Y: [104 130 156 113 136 123 140  86 146  93  95 144  73 128 172 158  39 153
 104 132]
Q: [145 123 156 150 164  84 130 169 139  37 154 111 128 115 156  67 108 124
 140 147]
Z: [196  94 180 159 137 103  98 134 119  95 143 163 116 111 117 147 123 125
 113 155]
D: [208  99 152 104 145 104 112 173 118 134 132 146 131 164 125 147 130 115
 117 173]
tags:
[96] -> Q883
[99] -> Q538
[128] -> Q824
[129] -> Q960
[130] -> Q822
[100] -> Q962
[95] -> Q909
join Y 2:  => Q822
howmany D: [145] => 1
loc: [172] => Y, 15
howmany Y: [147] => 0

L: [145  68 165 125 103]
T: [ 99 164 127 135 158]
V: [ 56 150 131 132 135]
C: [112 164 157 128 164]
A: [112 164 126 127 129]
W: [112 164 127 128 158]
loc: [145] => L, 1
asked: [112 164 127 128 158] => W
asked: [ 56 150 131 132 135] => V
loc: [157] => C, 3
both C T:  => [164]
asked: [145  68 165 125 103] => L
both V T:  => [135]

sutok: [150 149  44 150 207 150]
nimu: [ 82 149  44 201 207 199]
bok: [149 149 200 149 149  62]
howmany bok: [62] => 1
loc: [201] => nimu, 4
howmany bok: [149] => 4
howmany sutok: [150] => 3
howmany bok: [199] => 0
key -> tag
[44] -> Q334
[199] -> Q387
[148] -> Q59
[200] -> Q613
[149] -> Q522
join bok 3:  => Q613

votek: [147 103 126 133 125 125 150  58 106 131 113  74  83  99 109 102 123  75
 161  92 111 106  95]
Lotal: [114 106 195  73  88 138  89 190 138 118 143 192 201  98 124 113 131 141
 107 147 182 142 172]
Vobol: [137 100 129 101 106 128 147 187 187 133 125 125  65 187 169 161 164 128
  97 115  74 154  86]
rak: [119 156 141 133 142 115  98 148 114 132 116 126 182  56  98  97 105  84
 140 132 188 112 152]
Zuda: [149  93 163 130 110 139  97 161 156 149 131 139 162 180 126 156 130 167
 130 158 126 130 130]
howmany Zuda: [130] => 5
howmany Vobol: [128] => 2
asked: [162 180] => Zuda
asked: [147 187 187 133 125 125] => Vobol
asked: [142 115] => rak

kapoz: [ 64 208 219 209]
riz: [ 89 194 192 193]
murif: [ 64 133 134 135]
nogag: [133 122 133 133]
Vupod: [223  78  65  84]
pof: [ 67 121 124 132]
asked: [ 89 194 192 193] => riz
asked: [133 122 133] => nogag
howmany nogag: [132] => 0
Table of tags by key:
[208] -> Q713
[78] -> Q845
[207] -> Q202
[79] -> Q996
[209] -> Q986
join kapoz 2:  => Q713
loc: [193] => riz, 4
loc: [122] => nogag, 2

